In the rows, zero is written as 128.
Rotation paths and how fast each direction turns (degrees each step):
Each turn is a multiple of 5 degrees from 10 to 175, or 0.
Each row of a path follows its step; steps can be skipped.
Path 1:
step 1: [130 127 122 135 130 129 131 140 135 130 119 130 121 125 135 132 119 142
 128 144 121 123 130 127 131 125 106 141 132 123 147 140 137 114 129 131
 127 140 122 128 117 132 122 127 122 128 120 135 129 124 116 123 138 135
 127 108 148 139 131]
step 2: [131 143 116 129 132 132 131 145 131 143 136 124 128 126 124 111 133 114
 131 119 123 121 112 104 127 131 134 134 128 133 128 123 120 113 118 136
 117 136 136 128 122 134 133 123 131 137 134 122 118 127 137 121 121 119
 133 130 147 130 134]
step 5: [127 123 147 114 131 121 130 135 133 126 131 124 129 123 132 120 120 129
 120 126 129 131 133 146 121 124 111 132 126 128 113 117 139 129 145 123
 118 112 109 140 138 138 122 125 119 122 123 129 134 130 126 125 118 136
 118 116 117 126 138]
step 12: [128 122 129 130 145 140 117 125 125 148 126 114 129 134 120 128 126 125
 114 121 108 118 135 128 118 137 127 125 138 114 120 132 136 129 137 138
 118 132 122 136 143 135 114 124 126 127 129 132 123 134 117 119 139 121
 134 124 133 145 128]
step 21: [120 136 124 117 127 118 126 126 136 107 127 131 123 125 120 139 125 125
 131 122 147 134 141 125 132 142 130 119 139 122 123 132 113 113 115 146
 130 129 127 130 129 130 130 135 139 141 129 122 128 128 144 124 139 134
 127 135 133 130 111]
step 22: [130 105 123 132 130 126 121 139 118 110 124 135 114 132 131 131 136 120
 119 127 129 127 125 139 110 129 110 128 124 120 126 113 132 128 126 153
 126 129 131 117 144 125 138 135 121 124 131 134 134 115 130 136 131 121
 133 124 130 127 136]
step 24: [134 129 131 123 125 137 139 121 123 136 126 124 125 121 130 118 128 132
 129 138 112 113 135 130 132 142 132 129 115 143 138 130 133 138 125 115
 116 123 110 122 130 124 136 115 124 134 133 131 122 121 124 145 116 122
 120 124 148 146 128]
step 25: [123 138 119 123 131 142 114 112 137 131 127 121 127 132 120 117 116 129
 121 129 136 121 127 121 134 124 151 139 133 132 121 136 124 134 128 125
 131 126 133 136 121 122 133 115 136 139 120 123 116 118 139 123 122 115
 128 118 105 134 137]
step 32: [135 127 126 115 123 135 107 126 134 128 116 117 133 121 130 133 112 134
 123 134 134 132 130 135 131 142 127 129 129 127 133 116 114 125 136 132
 133 137 115 127 119 124 147 123 122 123 139 137 113 109 140 138 118 143
 125 125 132 126 124]
step 34: [142 138 123 131 117 122 127 132 133 124 134 131 121 139 136 120 130 126
 123 118 118 128 120 127 123 126 121 127 129 135 129 117 123 108 129 129
 116 139 123 125 135 126 112 150 130 130 128 127 138 131 128 122 115 119
 118 120 132 157 118]
Directions:
[131 127 129 128 126 130 128 127 130 128 130 132 131 131 129 130 126 128
 130 125 128 130 128 130 125 131 130 123 132 127 127 129 127 128 126 128
 124 128 129 128 132 127 128 130 130 130 128 130 128 126 128 127 133 123
 130 126 126 127 131]
80
[131 130 124 130 128 127 126 127 128 125 127 123 128 129 128 130 131 130
 129 126 124 131 126 126 132 127 131 126 129 130 122 127 126 127 128 130
 129 125 127 128 127 128 126 125 130 128 129 126 126 127 127 123 131 130
 131 127 128 128 128]
170
[129 132 126 128 126 129 129 124 127 130 128 127 128 127 130 131 131 128
 125 130 129 133 126 132 128 126 131 127 126 130 129 126 132 130 126 128
 129 130 124 128 125 131 127 129 130 129 128 129 130 126 130 130 126 125
 124 127 124 131 130]
40
[129 128 128 125 125 127 123 131 127 130 129 127 125 130 130 131 128 128
 129 126 130 129 129 129 126 128 127 126 131 126 131 127 133 126 127 130
 131 123 127 129 131 126 131 130 130 127 127 124 130 129 126 128 125 132
 129 127 129 129 129]
65
[132 129 133 128 126 128 132 130 131 125 130 125 126 129 126 127 130 125
 127 131 124 124 127 128 130 126 131 126 133 126 131 126 130 130 127 127
 131 127 131 129 129 126 127 129 130 125 132 129 126 127 130 129 127 126
 127 126 128 128 125]
70
[125 128 125 128 127 129 130 125 126 125 128 129 129 127 125 131 124 125
 129 125 129 126 129 128 130 131 128 126 127 129 129 124 128 131 126 123
 129 129 131 130 128 128 130 126 130 133 133 127 129 127 128 125 125 131
 126 127 130 129 128]
100
[129 129 126 128 129 128 127 127 130 129 128 131 130 130 129 127 130 122
 130 129 126 131 132 130 131 129 125 127 125 128 130 124 127 124 125 131
 130 131 129 130 125 125 128 128 128 125 125 125 125 128 132 127 127 128
 129 128 128 125 127]
60
